Each row is where one point has got to under a steady rotation. How many ticks took it there?
The counts run from 0 to 578.
[-0.61  0.63  0.87  0.04  1.30 -0.72  1.41 -0.19  0.05 -0.06 -0.23 -0.19
  1.64  2.09 -1.64  0.41  1.27 -1.57 -1.07  1.01  0.03  5.66 -2.53 -0.41
  2.69  1.82  0.22  1.87  1.67  0.88  0.60  1.94  1.22 -1.10  0.28 -0.21
  1.97  2.13  2.15  0.33 -1.00 -0.02 -0.79  0.95  2.05 -0.15  4.14  0.17
  1.33 -1.39  0.19  0.74  4.71  0.79  2.08  2.38  0.66 -2.00 -2.28 -0.23
  0.32  2.71  2.60 -2.66 -1.95 -3.69  2.27 -0.25 -0.80  1.54 -0.44  2.21
  0.22  6.20 -1.55 -0.58  0.99  0.52  0.14  1.78  2.31  0.09]
36
[-0.71  0.41 -0.66 -1.90 -0.67 -1.40  0.64 -0.01  2.66  0.72  1.22  0.50
 -2.61 -1.48 -1.35  1.58  2.11 -1.97  0.87 -0.80  0.30  2.42 -3.94  1.15
  0.75  1.97 -2.38 -1.46  2.19  1.50 -0.53 -0.71 -3.74 -0.68 -1.22 -0.92
  0.18 -1.85  1.15  0.34  1.98 -1.45  1.35 -1.36 -1.57 -2.91  4.86 -1.05
  1.97 -2.68  1.06 -1.93  0.81 -0.27  2.98  1.33  1.96 -1.86 -0.49 -0.70
  0.08  0.88  1.32 -0.83 -3.53 -3.21  2.40 -1.04 -0.42  1.73 -1.28  3.58
  0.92  1.35 -2.41 -3.91  0.19  1.77  2.26 -1.75  0.01  0.02]
30
[ 1.73  1.50 -0.92 -0.06 -1.04 -0.51 -1.34  0.16  0.46  1.69  1.69  3.06
 -2.08 -0.84  1.03  1.66  1.31 -1.23  1.07 -1.33 -1.14  0.47 -4.26  2.08
  0.61  1.30 -2.52 -0.98 -0.26  2.85  0.18 -0.88 -3.19  1.71 -0.12 -2.97
 -0.79 -2.61  2.03  0.41  1.71 -0.21  0.85 -0.55 -2.85 -2.68  2.53 -1.00
  2.71 -2.82  0.49 -2.02 -0.03 -0.29  3.56  1.54  0.76 -2.07  0.27  1.09
 -1.83  1.04 -0.72  0.27 -2.42 -2.27  3.64 -1.47  0.79  0.40  1.03  2.06
  0.81 -0.72 -1.21 -5.15  0.14  0.27  1.98 -2.44 -1.04 -1.26]
28
[ 1.66  0.05 -1.14 -2.38 -0.36  0.93 -2.05 -0.85 -1.17 -0.88  3.08  5.87
 -2.23 -0.52  0.79 -0.24  1.27 -0.84  1.51 -3.35  2.14 -2.24  3.20 -1.86
  0.29  2.18  0.04  0.85 -1.74  2.57 -2.26 -1.64 -0.69  1.37  2.92 -0.21
 -1.29 -1.54 -1.46 -1.66  0.25 -4.53  0.97 -1.15 -1.70  0.65 -1.18  1.14
  2.19 -3.69 -0.93 -0.15  1.27 -2.25 -1.00 -1.49  1.49  0.89 -0.72 -0.73
 -0.92 -1.92 -0.43  2.07 -1.12 -0.45  2.20 -2.03  1.18 -3.83  1.77 -0.17
  2.41  0.06 -1.42 -2.83 -1.27 -2.34 -0.06  2.16 -0.74 -0.07]
273
[ 2.63 -1.21 -0.10  2.61  0.11 -2.32  2.00  1.73 -2.68  0.88  3.00 -2.91
 -0.07  1.14  0.86 -1.31  0.10  1.39  0.60  1.60  2.68  2.66  2.59 -1.48
 -1.27 -1.99  0.85 -0.23  1.26 -1.18  0.71  4.12  1.20 -1.52  0.32  4.52
  1.66  0.61 -0.91 -0.99 -1.10  1.83 -0.85  1.16  2.93 -1.28  0.11  1.08
 -1.43  0.94 -0.03  2.91 -2.55  2.76 -2.88 -1.61 -0.68 -3.38  1.04 -1.10
  1.33 -0.76 -0.36  2.29 -0.13  2.44 -1.84 -0.58  2.48  1.82  0.45  0.86
 -2.33 -1.19  1.02  3.33 -0.44 -2.05  0.34 -2.09  0.41 -0.82]
368
[ 0.41 -0.91  1.74  1.77 -0.95  1.93  0.62  0.54 -0.75 -2.27 -0.69  1.77
  2.39  0.68 -3.68  2.47  0.84  0.58 -3.55 -1.41 -1.13  1.30  1.76 -2.66
 -0.53  1.74  0.07  0.02 -3.25  0.84 -2.80 -0.44  2.00 -0.41  1.41 -0.26
  1.73  2.60  3.28  0.02  1.61  0.62 -3.22  2.29  2.84  2.27  1.53 -0.04
 -1.31  1.46 -2.00  1.30 -0.59 -2.53  3.31  0.42 -1.48  3.59 -0.03  2.72
 -0.05  1.54  3.10 -1.21  0.91 -2.84  2.42  0.84 -0.29 -2.23  0.80  0.36
 -0.56  0.30  0.75 -1.96 -2.15 -2.14  2.66  1.69 -2.69  0.89]
415
[-1.10 -0.84 -0.99 -0.38 -2.84  0.76  1.05  1.40  2.77 -2.48  0.41 -1.42
  0.79 -0.97 -2.36  2.11  0.44 -0.27 -1.20  0.09  0.70  2.63 -3.35  2.04
 -0.16  1.21  0.45 -1.70  1.49  0.25  0.17 -0.26 -0.22 -2.34 -2.09 -1.37
 -0.13 -1.43  2.60  1.21  2.53 -0.28  0.91  0.92 -2.80 -4.39  4.53 -0.28
 -0.62  0.54  3.55  0.35 -0.47  0.36  0.54  1.51 -2.41 -1.93 -0.51 -0.43
 -0.31  0.77  4.23 -4.04 -0.61 -2.41  0.69 -0.36 -1.73  3.59 -2.81  3.16
  0.37 -0.26 -0.34 -2.01 -1.75 -0.78  2.53 -2.25 -0.55 -0.57]
404
[-0.80 -1.15  2.50  2.75 -0.40 -0.29 -0.21 -0.42  1.75  0.52 -1.51  2.39
  1.52  0.12 -1.95  1.99  0.88 -0.82 -1.11 -1.70 -3.70  0.55 -1.14  0.13
 -0.38  0.32 -1.52  2.10 -1.70  0.31 -1.85  1.67 -2.61  1.44  0.36 -0.55
  2.02  1.79  3.36 -1.31  1.92  1.56 -1.85  0.37  1.43  3.84  2.99 -0.45
 -0.35 -0.05 -2.63 -2.92  0.46 -2.28  3.85  1.26  2.76  3.08 -0.37  3.43
  0.29  1.76  0.02  0.03  0.53 -1.23  3.30  2.26 -1.16 -2.54  0.60  0.05
  1.19  1.46  0.00 -4.11  1.21  1.77  0.04  1.65 -2.67  0.29]
232
[-0.81 -1.32  1.38  2.05 -0.98 -1.96 -1.03 -2.83  6.03 -2.56 -0.10  2.62
  3.02 -2.18 -1.86  0.94  3.87  0.37 -2.21 -0.55 -2.87  0.05  0.55  2.01
 -1.22 -1.38  1.07 -0.33 -1.91 -1.29 -1.05  0.47 -1.30  0.39 -2.28  1.15
 -0.41  0.73  1.04 -1.27  0.82  1.15  0.60  0.87  0.82  4.23  4.61  2.47
 -1.61  0.07 -1.96 -0.52  2.63 -1.19  1.55  0.56  1.31 -1.92 -0.73  2.50
 -1.01  2.71 -0.73 -1.08  2.16 -2.11  2.57  0.99 -1.90  1.63  1.12  1.57
  0.65  0.87 -0.63 -1.22  0.78  0.84 -1.77  0.86 -1.73  1.49]
237
[-1.20  0.36 -1.41 -0.60 -2.64  2.18 -2.80 -0.74  1.91 -4.12 -0.85  1.16
 -0.20 -1.13  0.45 -2.03  0.54  1.34 -2.23  0.58 -1.09 -3.23 -2.76  3.76
  0.45 -2.13  1.04 -4.46  0.77  0.21  0.75 -1.02  1.55  2.63 -3.18 -1.73
 -0.12 -3.88  1.21  2.00  2.18  0.34  1.65 -0.28 -0.69 -0.60  0.14 -0.26
 -1.13 -0.47  2.81 -0.20 -2.51  1.20 -2.02 -0.12 -1.10 -0.83  2.31  1.55
 -2.51  0.37 -0.74 -1.28  2.96 -1.09 -1.57  0.61 -3.30  2.35 -1.92  1.21
 -1.63 -3.47  1.88 -2.76  0.78  1.46 -0.78 -2.97 -0.35  0.01]
133
[-0.33  0.17 -3.51  0.40  1.41 -2.49 -0.55  1.00  0.92  1.75  1.09  1.00
 -2.96 -0.91  2.45 -0.88  0.19 -0.34  3.69  0.59  1.34  0.56 -4.01  2.25
  1.21  0.10  0.20  0.38  2.53  1.32  0.78  3.55 -3.10  0.87 -0.74 -0.44
 -1.46 -1.54 -0.64 -0.25 -1.28  0.42  2.99 -1.40 -5.94 -3.62  2.00  1.37
  0.97 -1.01  1.80 -1.75  0.35  1.59 -1.57 -0.61  1.06 -4.96  0.69 -1.96
 -1.63 -0.69 -0.99  1.33 -1.46 -0.70 -0.25 -1.45 -0.39  2.44 -0.38  0.77
  1.00 -1.07  0.29 -1.15  0.92 -0.79 -1.54 -1.08  1.47 -0.08]
12
[-0.94  0.31  0.94  2.46 -0.27  0.00  1.97  2.63 -4.05 -1.33 -1.67 -4.44
 -0.89  3.11  0.49 -2.70 -0.80  0.41 -0.31  2.77  0.69  3.18 -0.71 -0.30
  2.60 -2.52  0.51  0.76  3.65  0.09  1.27  3.47  3.67 -0.51 -0.34  1.61
  4.53  0.19  1.71  0.57  0.02  2.39 -1.70  1.40  4.53  0.04  0.57 -1.32
 -1.11 -0.68  0.15  1.64 -1.92  3.50 -2.06 -0.80  0.61 -0.66  0.59 -0.15
 -0.73 -0.29  0.37  0.74  0.21  0.72 -4.10  0.21  0.85  1.78 -1.09  0.61
 -1.07  0.86  2.38 -0.41  1.58  2.37 -0.03 -1.05  2.02  0.37]
121
[ 3.79  2.03 -0.02 -2.22  0.90 -0.79  1.99  0.33 -1.47  0.91  4.48 -1.96
 -0.67  0.50  0.54 -0.33  2.38  1.09  0.57 -0.46  2.30  3.32  2.82  0.17
 -1.10  0.81  0.69  0.41  1.22 -0.80  3.05 -1.52  0.66 -3.74  1.40  0.42
 -0.49 -0.27 -1.82  1.22 -0.88 -1.93  0.36  1.82  1.36 -3.27 -0.60 -1.03
  0.27 -1.55  1.43  2.10  0.04  2.24 -1.33 -0.48  0.19 -4.11 -0.83 -1.34
 -0.95 -0.82  1.18 -0.28 -4.29  1.85  1.63 -1.60  1.88  3.07  0.06  2.67
 -2.53  2.22 -3.34  3.53  0.34 -1.74  1.08 -1.39  1.73 -1.05]
98
[-0.43  1.13 -0.67 -2.07  1.79 -1.65  2.30  0.76 -0.52  1.94  3.30 -1.89
 -1.26  1.72  0.41  0.75  1.08 -1.65  2.61 -0.17  2.90  4.53 -0.50 -0.06
  1.37  1.86 -0.72  3.56  3.06  0.00  2.10  0.84 -1.45 -4.23  1.75  0.57
  0.90  0.85 -0.33 -1.16 -0.96 -2.86  1.30 -0.56 -0.85 -2.97  1.33 -0.75
  1.06 -2.80  1.41 -0.18  3.11  1.93 -1.12  0.01  2.36 -3.57 -2.22 -2.00
  0.47 -1.01  1.48 -0.48 -4.49  0.55  1.32 -1.17  0.28  1.49 -0.69  1.43
  1.62  4.45 -2.98  1.47  2.19  0.33 -0.02  0.61  2.87 -0.40]
283
[ 2.33 -2.65 -1.22  1.92  0.46 -1.53  0.87  1.81 -2.05  0.54 -0.66 -0.10
 -4.64 -1.08 -0.19  0.17 -0.61  0.87  0.91  0.24  2.12 -1.08  4.06 -2.61
 -0.37 -0.89 -0.01 -0.86 -0.36  1.50 -2.85  0.31 -0.35  1.13  0.77  1.62
  0.13 -0.20  0.00 -0.68 -1.67  2.43 -0.75 -0.20 -0.33 -0.12  0.79  1.97
 -1.21  0.73 -1.91  2.07 -4.21  0.48 -0.49 -2.76 -0.74  0.17  2.19 -0.94
  0.15 -2.73 -0.13  5.42  0.34 -0.25 -2.38 -1.61  2.82 -1.13  0.18 -1.14
 -1.22 -5.13  1.12 -0.77 -3.45 -1.87  2.36 -1.46 -0.95  1.40]
188
[ 2.01 -2.91 -0.70  2.52 -0.93 -1.26 -0.33  2.35 -2.33  0.20  0.01  0.97
 -4.44 -0.56  0.87 -0.18 -0.69  0.78  1.73 -0.13  1.73 -0.81  3.27 -1.85
 -0.61 -1.43 -1.15  0.24  0.19  2.10 -2.72  1.89 -0.82  1.50 -0.02  1.88
  0.62 -0.60 -0.11 -1.41 -0.35  2.14 -0.48 -0.76 -0.55 -0.80  1.68  1.41
 -0.76  0.20 -1.87  1.41 -5.13  0.54 -1.29 -3.37 -0.19  0.30  2.63 -0.74
  0.05 -2.84 -1.40  5.61  1.42  1.25 -2.28 -1.46  2.70 -2.21 -0.07 -0.26
  0.37 -5.45  2.58 -2.12 -2.64 -1.89  1.99 -1.77 -1.61  1.14]
189
[ 2.71  2.10  0.33 -0.42  4.79 -0.79  1.99 -0.11 -4.53  3.52  0.50 -0.54
 -1.20  2.53  0.21 -0.36  1.08 -0.81  1.55 -0.64  1.02  3.15  2.28 -1.59
  2.70  2.97 -1.27  2.76  1.56  1.28  1.69 -0.84  1.44 -1.81  3.24 -1.35
  1.26  1.78 -0.61  1.31 -2.35 -0.87 -0.64  2.18  2.54 -0.55 -1.40 -1.19
  1.20 -1.79 -0.92  1.17  2.18  0.76  0.71  0.58  1.95 -0.58 -1.81 -0.92
 -1.00 -0.36  1.57  0.97 -3.47 -0.81  3.04 -0.70  1.32 -2.14  1.20  0.22
 -0.93  5.55 -2.32  1.82  0.57 -0.09 -0.12  1.42  3.37  0.06]
287
[ 1.07  1.16  0.57  3.45  1.89 -1.91  1.22  0.98  0.89 -0.09 -0.45 -2.33
 -0.39  0.10  0.87  0.12  3.25  1.92 -1.09  3.05 -1.36  3.45 -0.15  2.71
  1.75 -2.02  0.23  0.23  1.33 -0.19  2.69 -0.87  2.79  2.06 -0.11 -1.21
  0.45  1.38  0.98  1.89 -2.53  3.47 -0.07  1.85  2.50  1.39  1.62  1.08
 -1.10 -1.74 -1.69  0.94  0.28  2.80  1.74  0.62 -0.86 -2.46  0.65  1.99
 -5.36  1.63 -1.82  0.09 -3.15 -0.25  0.71 -0.19  1.39  4.25  1.40  1.10
 -2.88  1.11 -0.54  0.52  2.18  1.18 -2.61  0.66  1.52  1.38]
491
[ 2.76 -0.67  1.77 -1.57  0.83 -0.67 -0.45 -3.02 -1.46  2.00  1.98  2.39
  1.85  0.35 -1.39 -0.85  0.84 -0.09  0.38 -3.20 -1.67 -2.85  1.75  1.33
 -2.85  0.67 -2.44 -1.38 -1.71 -2.51 -0.09  1.78 -2.64 -1.22 -2.41  2.54
 -0.19 -1.15 -0.77 -1.99  0.84 -0.50  0.21  0.98  0.81  1.61 -0.46 -0.42
 -0.90  1.67 -0.89 -0.82 -1.15 -0.52 -2.89  0.39  4.01 -1.26  0.36  0.60
  2.91 -0.41 -0.24  1.31  4.26  3.03  3.40  2.76 -2.68 -3.39  0.58  1.51
 -0.38  1.21 -0.54  2.13  3.49 -0.49  0.71 -3.07 -1.17 -2.36]
359
[-0.41  1.35 -1.39  1.63  0.18  0.97  1.63  1.64  0.86  0.84 -1.39 -4.40
  2.79  0.37 -0.81  2.26 -1.02  0.27 -0.82  0.17 -0.84  4.03 -4.56  1.71
  0.41  0.49  0.68  0.72  1.49 -0.67  1.25  1.72 -0.54 -2.34  0.52 -2.90
  0.62 -0.04  2.50  2.18  0.47  1.99 -0.64  2.45 -2.84 -4.27  0.85 -1.51
 -1.55  1.80  2.77 -1.15 -0.23 -0.05  1.79  2.19 -2.38 -1.25 -0.23  0.49
 -1.04  0.73  3.77 -4.74 -2.09 -1.82  0.89  0.36 -3.44  3.93 -1.88  1.65
 -0.66  1.83  1.35  0.61  0.25 -0.33  1.24 -1.00 -0.10 -1.59]
407
[ 0.76  0.51  1.51  0.94 -0.12 -1.41  1.46  2.07 -1.69  1.72  1.16  0.31
 -3.74  1.46 -0.75  2.65  1.67 -1.34  1.04 -1.29 -0.20  3.52  1.49 -0.41
  1.54  0.83 -5.01  2.34  0.32  2.42 -1.32 -1.28 -0.98 -0.98  1.10 -1.05
  2.19  1.66  3.22 -0.97  1.35 -0.48 -2.26  0.38  0.57 -0.66  2.90 -0.66
  1.09 -2.73 -2.26 -0.71 -1.83  0.27  3.07 -1.00  2.77  1.28 -0.51  1.66
 -1.00 -1.64  0.30  2.19 -4.61 -0.40  1.45 -0.97  2.32 -1.89  1.09  1.30
  1.17 -0.12 -1.68 -5.08  0.17  1.13  2.80  0.86 -0.50  1.27]
478
[ 1.24  0.98 -2.64  3.02  0.62  1.12 -0.44  3.42 -3.86  1.29 -1.29  0.27
 -3.29  0.06  1.34  0.95 -1.12  0.36  0.87  0.58  0.46  1.85 -1.62 -1.84
  2.21  1.21 -0.88  0.68  0.27  3.63 -0.92  0.76  0.59  2.47  2.48 -4.05
  0.46 -0.91  1.88  2.15 -0.29  2.02 -0.82  1.22 -3.29 -4.38  0.26 -0.29
  0.46 -1.06  0.32 -0.11 -2.57  0.00  2.51 -0.01 -3.21  0.17  1.60  0.04
 -3.39 -0.77  1.07  0.70 -1.99 -2.58 -0.19 -2.57  1.84 -0.40  0.52 -0.60
 -0.19 -2.51  2.71 -3.32 -2.72 -2.14  1.24 -0.32  0.13 -0.40]
207
[ 2.12 -1.30 -0.65  3.35  2.52  1.23  1.12 -0.21  0.47  0.01 -3.20 -0.32
  1.13 -1.47 -0.87 -0.01 -0.41  2.37 -1.75 -0.69 -1.56 -2.91  4.98 -2.50
 -1.22 -1.45  2.49  1.24 -3.23 -0.97 -2.48 -0.70  0.41  1.12  1.84  0.74
 -0.35  1.81 -1.67  0.65 -1.40  2.72 -1.55  1.45  1.24  4.08 -2.12  1.62
 -2.02  2.38 -2.82  1.19 -0.75 -2.22  2.44 -1.35 -0.47  1.82  0.31  1.51
 -1.30 -1.47 -0.05  1.80  1.10 -0.99  0.22  0.15  0.26  0.53  0.69 -3.68
 -2.31 -1.39  0.67  3.13 -2.94 -1.07 -0.50  1.58 -1.48  1.84]
434
[ 0.65  1.70 -1.27 -0.41 -0.06  1.67 -0.59  1.28 -3.92  2.17  3.04  0.77
 -0.14  1.12  2.15 -0.56 -2.60  0.28  1.49 -3.89  0.97 -1.74  0.42 -1.78
 -0.49 -0.41  0.80  1.98 -1.80  1.19  0.54  1.85 -1.55 -0.33  4.35 -0.36
  1.71 -0.54 -0.53 -1.04  2.20 -3.33 -1.28 -1.11 -1.66 -1.28 -4.06 -2.43
  2.08 -2.47  0.32 -2.20 -0.70 -1.62 -1.33 -0.95  1.47  1.94 -0.54 -0.06
  0.26 -3.23 -0.92  1.16 -2.92  3.12 -0.42 -0.69  1.12 -2.49  0.39 -1.40
  1.53  0.10  0.22 -2.61  0.35 -0.83  0.27  0.28 -1.92 -2.90]
85
[-1.57 -2.65  0.14  0.71  0.91  0.56 -1.60 -1.47  1.62 -1.08 -2.52  3.33
 -0.13 -0.83 -1.17 -1.12 -0.47 -0.93 -0.52 -1.66 -0.60 -3.53  2.90 -2.00
  0.31 -1.62  2.02  0.86 -2.61  0.47 -4.01  0.75 -1.37  2.48  1.24  2.44
  0.49  0.85 -1.05 -2.10  0.12 -0.35 -0.42 -1.94  0.93  5.89 -0.27  1.41
 -0.26 -0.97 -2.52 -0.76  1.83 -3.09  0.35 -2.04  2.05  2.72 -0.98  0.56
  0.29 -1.95 -2.21  2.59  1.41 -1.25 -0.51  0.85 -0.23 -1.93  0.20 -3.79
  2.00 -1.63 -0.11 -2.38 -0.77  1.19 -2.11  3.71 -1.82  1.48]
252
[ 1.01  0.93  1.44  0.28  1.37 -1.94 -0.03 -1.89  2.24 -0.62 -0.77  3.05
 -0.58  1.12 -0.08 -0.24  4.47 -0.18 -0.18  0.25 -3.61  1.64 -0.21  3.58
  1.12  1.23 -3.82  0.84  0.96  0.80  0.99 -0.64 -0.70 -0.22 -3.35 -1.52
  0.95 -0.05  2.19 -0.10 -0.47  0.65  1.29  1.90 -0.51  2.52  4.70  1.29
 -0.43 -1.37 -1.46 -1.31  1.52  1.37  0.65  0.97  3.35 -1.63  0.04  2.34
 -2.63  2.94 -0.27 -0.21  0.78 -1.14  3.88  1.24 -2.89 -0.92  0.76  2.37
  0.09  4.14 -0.96 -1.62  4.26  1.66 -1.23 -0.19  1.82  0.01]
485
[ 2.60 -1.69  1.17 -3.67 -1.29 -2.67  0.29 -2.05  1.79  1.17  4.59  1.27
 -1.24 -1.19 -0.79  0.67  3.01 -0.10  1.37 -1.31  2.71  0.74  1.11  1.44
 -3.31  0.21 -2.35 -2.55  0.06 -1.44  0.51 -0.15 -3.38 -2.13 -2.11  2.93
 -2.13 -0.73 -1.08 -1.74  0.45 -2.33  1.42 -1.59  2.04 -0.37  1.15 -0.21
  0.63 -1.70  0.06  0.04 -0.93  1.92 -1.72 -0.56  1.95 -2.70  0.40 -0.78
  2.11 -0.78 -1.78  2.28 -1.50  2.52  2.69  0.61  1.86  1.06 -0.36  3.76
 -1.81 -0.65 -3.75  0.05  1.58  0.00  1.11 -2.45 -0.99 -0.53]
546
[-0.73 -0.37 -1.15  0.43 -0.38  3.36 -0.50  2.43 -5.61 -1.54 -2.07  1.43
 -1.78  2.19 -1.77 -0.12 -2.30 -1.24 -1.33  0.06  0.71  0.62 -0.71 -2.74
  2.67  2.03 -0.47  0.24  0.79  2.97 -3.01  1.74  3.10  1.15  0.93 -1.29
  3.17 -0.44  2.52  0.11  0.77 -0.42 -1.52  0.45  0.03 -1.37  1.47 -1.20
 -0.04  0.29  0.33  1.40 -1.01 -0.80 -0.32  0.27 -0.79  2.68  0.55 -0.62
  0.42 -1.05  4.16 -0.55  2.78 -3.24 -1.02 -0.42 -0.82 -4.36 -0.76 -0.14
  2.71  0.16  2.94 -3.15 -2.46 -1.58  2.19  0.46  0.99  0.30]
394
[ 1.11  2.19  0.75  2.21  2.86  0.48 -0.22 -0.88 -3.10  0.23 -2.32 -0.70
 -0.10  2.24  0.71 -2.91  1.79  0.02 -1.49  3.04 -1.46  1.35 -0.12  0.51
  3.92 -0.86  0.65 -0.90  1.80  0.50  2.13  0.01  4.60  3.23  0.41 -0.53
  2.41  0.65  0.27  2.28 -2.66  3.00 -0.54  1.36  5.73  3.14 -0.97 -0.88
  0.52 -0.80 -1.17  1.65  1.10  2.14  0.83  1.65  0.16 -1.48  0.36  0.18
 -3.14  2.00 -0.85 -0.16  0.40 -1.83  0.26  1.03  0.43  0.22  0.65 -0.92
 -2.88  2.94  0.15  1.58  2.27  2.06 -2.83  0.03  2.70  0.52]
307
[ 2.32 -1.17  1.13 -1.27 -1.26 -1.22 -1.23 -0.96 -2.45  0.19  1.19  2.87
 -5.10 -0.06  0.32 -1.99  1.51 -0.08  0.25  0.96  1.51 -1.88  2.02 -1.25
 -0.35 -0.54 -2.39 -3.92  0.81  1.67 -1.58 -0.12  1.28  3.11 -1.87  2.75
  1.66 -2.38 -0.31 -0.22  0.40  0.68 -0.25 -1.96  4.78  1.28  1.52 -0.12
  1.93 -1.63 -1.02  2.11 -2.61  2.72 -1.11 -1.26  1.78 -0.75  2.25 -0.66
  1.28 -1.10 -1.91  4.62  2.34 -0.56 -0.61  0.15  3.48 -1.90  0.75  1.46
 -1.64 -2.76 -0.59 -2.97 -0.64  0.05  1.18 -3.02 -0.93  0.32]
562
[ 3.76 -0.73  1.04 -3.40 -0.59 -2.30 -0.23 -2.66  0.97  2.66  4.01  2.64
 -1.20 -1.34 -0.24  0.84  2.25 -0.35  0.66 -2.91  1.28 -1.36  1.97  1.07
 -3.38  0.15 -2.62 -3.11 -0.52 -1.73  0.92 -2.52 -2.90 -0.66 -1.06  1.29
 -2.32 -1.73 -2.04 -0.51  0.96 -1.67  0.96 -0.75  1.65 -0.49 -0.06 -0.59
  0.64 -2.25 -0.81 -0.30 -1.38  1.15 -0.14 -0.11  2.55 -1.76  0.97 -0.59
  1.21 -0.86 -1.94  2.80 -1.43  2.27  3.83  0.80  1.58  0.17  0.77  2.19
 -2.84 -0.94 -4.08  0.91  1.45 -0.66  0.60 -3.26 -1.13 -0.17]
545
